B =
[[118 131 129 120 121 151 114 126]
 [135 126 116 137 116 138 109 128]
 [117 129 113 141 130 133 109 130]
 [124 135 139 134 132 133 148 112]
 [119 129 151 132 119 139 136 131]
 [135 144 145 121 123 139 138 134]
 [119 145 144 123 136 139 133 134]
 [124 125 154 118 118 129 133 124]
 [117 132 143 121 136 143 114 127]
 [126 147 131 136 116 141 126 141]
 [128 129 101 126 126 121 134 137]
 [130 130 142 133 136 117 142 111]
 [133 140 149 137 121 137 125 136]
 [126 129 149 122 117 140 131 141]]
B[0,0] = 118
B[9,6] = 126
B[:, 4] = [121, 116, 130, 132, 119, 123, 136, 118, 136, 116, 126, 136, 121, 117]
B[:, 0] = [118, 135, 117, 124, 119, 135, 119, 124, 117, 126, 128, 130, 133, 126]
B[10,0] = 128
B[:, 2] = [129, 116, 113, 139, 151, 145, 144, 154, 143, 131, 101, 142, 149, 149]
B[0,2] = 129
B[11,5] = 117
B[4,5] = 139
B[2] = [117, 129, 113, 141, 130, 133, 109, 130]
B[8,1] = 132
B[12] = [133, 140, 149, 137, 121, 137, 125, 136]
B[12,6] = 125
B[1,6] = 109
B[:, 5] = [151, 138, 133, 133, 139, 139, 139, 129, 143, 141, 121, 117, 137, 140]
B[6,3] = 123
B[7,5] = 129
B[13,4] = 117
B[11,3] = 133
B[2,2] = 113
B[7,6] = 133
B[:, 3] = [120, 137, 141, 134, 132, 121, 123, 118, 121, 136, 126, 133, 137, 122]
B[3,3] = 134
B[0] = [118, 131, 129, 120, 121, 151, 114, 126]
B[7,4] = 118
B[7,1] = 125
B[11,2] = 142
B[4] = [119, 129, 151, 132, 119, 139, 136, 131]
B[:, 1] = [131, 126, 129, 135, 129, 144, 145, 125, 132, 147, 129, 130, 140, 129]
B[12,7] = 136
B[3,1] = 135
B[3,2] = 139
B[11,0] = 130
B[13,0] = 126
B[9] = [126, 147, 131, 136, 116, 141, 126, 141]
B[12,1] = 140

m = [103 102 156 101 100 102 149 156]
m[0] = 103
m[-2] = 149
m[-1] = 156
m[-7] = 102

W = [153 136 108 109 149]
W[0] = 153
W[1] = 136
W[4] = 149

A = [104 126 120  99 155]
A[0]	104
A[1]	126
A[2]	120

arr =
125	125	142	136	133	113	120	130	128	118
128	138	118	114	123	118	134	136	132	137
129	125	122	133	128	151	133	120	122	130
129	136	123	115	124	112	129	137	135	135
135	124	117	124	121	147	127	123	131	136
131	119	129	137	129	149	125	119	124	126
126	138	114	118	126	132	141	131	125	138
126	126	126	136	131	149	134	120	119	126
133	120	123	132	126	151	126	120	127	130
126	123	132	141	133	145	129	119	119	121
120	130	140	139	137	120	130	127	119	117
arr[0, -10] => 125
arr[0, 3] => 136
arr[4, 3] => 124
arr[4, 9] => 136
arr[:, -3] => [130, 136, 120, 137, 123, 119, 131, 120, 120, 119, 127]
arr[3, -4] => 129
arr[0] => [125, 125, 142, 136, 133, 113, 120, 130, 128, 118]
arr[7, -5] => 149
arr[5] => [131, 119, 129, 137, 129, 149, 125, 119, 124, 126]
arr[:, 5] => [113, 118, 151, 112, 147, 149, 132, 149, 151, 145, 120]
arr[:, 1] => [125, 138, 125, 136, 124, 119, 138, 126, 120, 123, 130]
arr[4, -5] => 147
arr[8, -2] => 127
arr[-4, -9] => 126
arr[-2, -3] => 119
arr[:, 4] => [133, 123, 128, 124, 121, 129, 126, 131, 126, 133, 137]
arr[6, -6] => 126
arr[:, -2] => [128, 132, 122, 135, 131, 124, 125, 119, 127, 119, 119]
arr[-10, -10] => 128
arr[-5, -5] => 132
arr[4] => [135, 124, 117, 124, 121, 147, 127, 123, 131, 136]
arr[1] => [128, 138, 118, 114, 123, 118, 134, 136, 132, 137]
arr[9, -5] => 145
arr[7, 2] => 126
arr[-1, 4] => 137
arr[1, 6] => 134
arr[-7, 0] => 135
arr[-5, -10] => 126

grid =
[[125, 126, 121, 144, 123, 123, 129],
 [117, 128, 122, 122, 136, 131, 110],
 [115, 129, 122, 117, 140, 134, 105],
 [121, 129, 113, 142, 128, 129, 115],
 [123, 126, 124, 137, 126, 124, 127]]
grid[-5][0] = 125
grid[:, 2] = [121, 122, 122, 113, 124]
grid[:, 3] = [144, 122, 117, 142, 137]
grid[-1][-1] = 127
grid[-1][5] = 124
grid[:, -7] = [125, 117, 115, 121, 123]
grid[-3][-2] = 134
grid[-5][2] = 121
grid[1][-2] = 131
grid[1][1] = 128
grid[:, -6] = [126, 128, 129, 129, 126]
grid[:, 5] = [123, 131, 134, 129, 124]
grid[0][-6] = 126
grid[-2][-7] = 121
grid[3][-3] = 128
